In the rows, zero is written as 128.
Rotation paths and how fast each direction turns (degrees each step)
Each turn is a multiple of 5 degrees from 10 to 175, or 0.
Each row of a path follows its step; steps can be skipped.
Rotation 1:
step 0: [133 105 136 120 126 129 134 128 125 119 132 132 136 131 122 122 136 116
 139 132 133 126 136 139 130 119 129 124 130 147 120 127 120 130 125 136
 137 132 142 126 128 112 136 122 122 132 136 124 118 130 128 127 120 152
 124 135 127 137 116]
step 1: [133 123 128 114 128 122 122 125 123 121 121 146 113 122 117 119 132 119
 136 144 126 121 136 122 130 119 142 128 131 146 119 132 128 130 126 133
 123 125 142 126 134 129 129 125 133 141 135 123 136 128 130 122 117 128
 126 138 144 144 125]
step 2: [141 126 130 128 119 122 116 128 135 127 109 141 122 109 128 127 127 133
 120 145 125 128 136 129 140 134 133 127 132 137 117 137 122 129 115 133
 116 130 133 124 137 127 129 142 139 125 137 122 135 128 129 127 133 139
 145 141 133 121 127]
step 3: [134 116 143 126 125 131 119 133 127 126 113 124 137 123 129 126 119 121
 134 129 135 140 134 147 138 130 138 119 127 141 114 128 133 126 123 135
 132 130 126 119 134 117 141 147 123 128 131 120 135 121 123 128 126 147
 133 126 119 120 120]
step 4: [125 123 135 119 116 130 124 126 111 126 121 126 128 123 113 121 123 119
 131 124 128 138 141 130 131 105 142 122 123 140 115 120 129 127 135 139
 135 130 125 124 123 128 133 135 133 137 124 112 130 120 128 114 128 135
 116 132 137 137 121]
step 5: [130 126 120 120 117 123 127 130 126 135 126 136 119 112 115 127 143 125
 128 137 125 133 136 127 140 114 128 126 126 124 109 131 111 128 122 134
 126 127 131 113 125 118 119 130 146 123 121 122 120 123 131 119 128 138
 125 148 136 128 127]
step 6: [132 123 129 127 137 123 122 132 131 133 130 138 127 120 122 123 133 114
 134 131 137 124 138 134 133 125 129 133 130 129 112 132 130 125 117 132
 138 128 131 111 131 113 123 142 137 118 136 130 140 131 120 140 108 148
 134 143 122 121 126]
step 7: [139 130 142 129 132 130 124 120 125 133 123 137 129 122 116 123 117 116
 116 128 134 133 143 126 118 110 130 119 129 149 119 128 130 123 124 131
 132 132 121 125 125 125 134 138 124 128 150 123 143 137 123 123 113 132
 126 133 127 135 118]
step 8: [135 128 132 124 114 123 135 128 123 134 112 134 136 117 121 133 126 117
 123 138 137 142 128 126 129 117 131 118 127 136 113 126 100 128 128 121
 113 133 128 123 132 128 129 128 122 132 138 127 126 131 136 115 126 139
 133 135 140 135 115]
step 9: [128 123 123 125 124 110 127 141 128 131 114 121 126 120 128 131 135 103
 137 132 149 125 127 138 137 130 138 131 125 140 118 125 112 125 131 140
 131 134 133 124 135 116 125 134 134 132 123 127 134 127 129 132 127 141
 139 137 138 131 129]
[126 126 128 131 130 126 132 128 123 129 133 130 129 128 125 128 131 130
 128 126 128 126 130 124 128 129 129 127 129 127 127 129 132 128 128 126
 131 128 127 126 128 124 129 127 132 124 132 132 125 128 129 125 128 128
 127 130 126 130 126] => 55
[125 128 128 126 129 131 123 128 129 123 129 127 128 127 126 129 128 128
 130 133 128 129 129 124 124 123 130 127 126 131 129 125 130 126 129 126
 129 127 124 130 128 127 131 126 127 130 130 129 125 129 127 128 127 128
 127 127 124 128 129] => 110
[131 126 126 131 127 128 130 127 130 127 128 126 126 128 125 128 128 129
 133 129 131 129 126 132 126 130 128 127 127 124 127 126 128 133 127 126
 130 126 128 124 130 126 127 129 128 132 130 129 126 128 130 133 128 131
 129 126 127 129 125] => 125
[128 129 127 127 128 124 126 123 128 129 129 127 130 127 132 129 125 130
 124 127 131 128 129 130 128 128 127 131 129 130 127 130 129 127 128 121
 127 126 127 125 130 130 132 133 128 127 131 127 128 127 131 126 128 129
 126 124 126 129 127] => 80
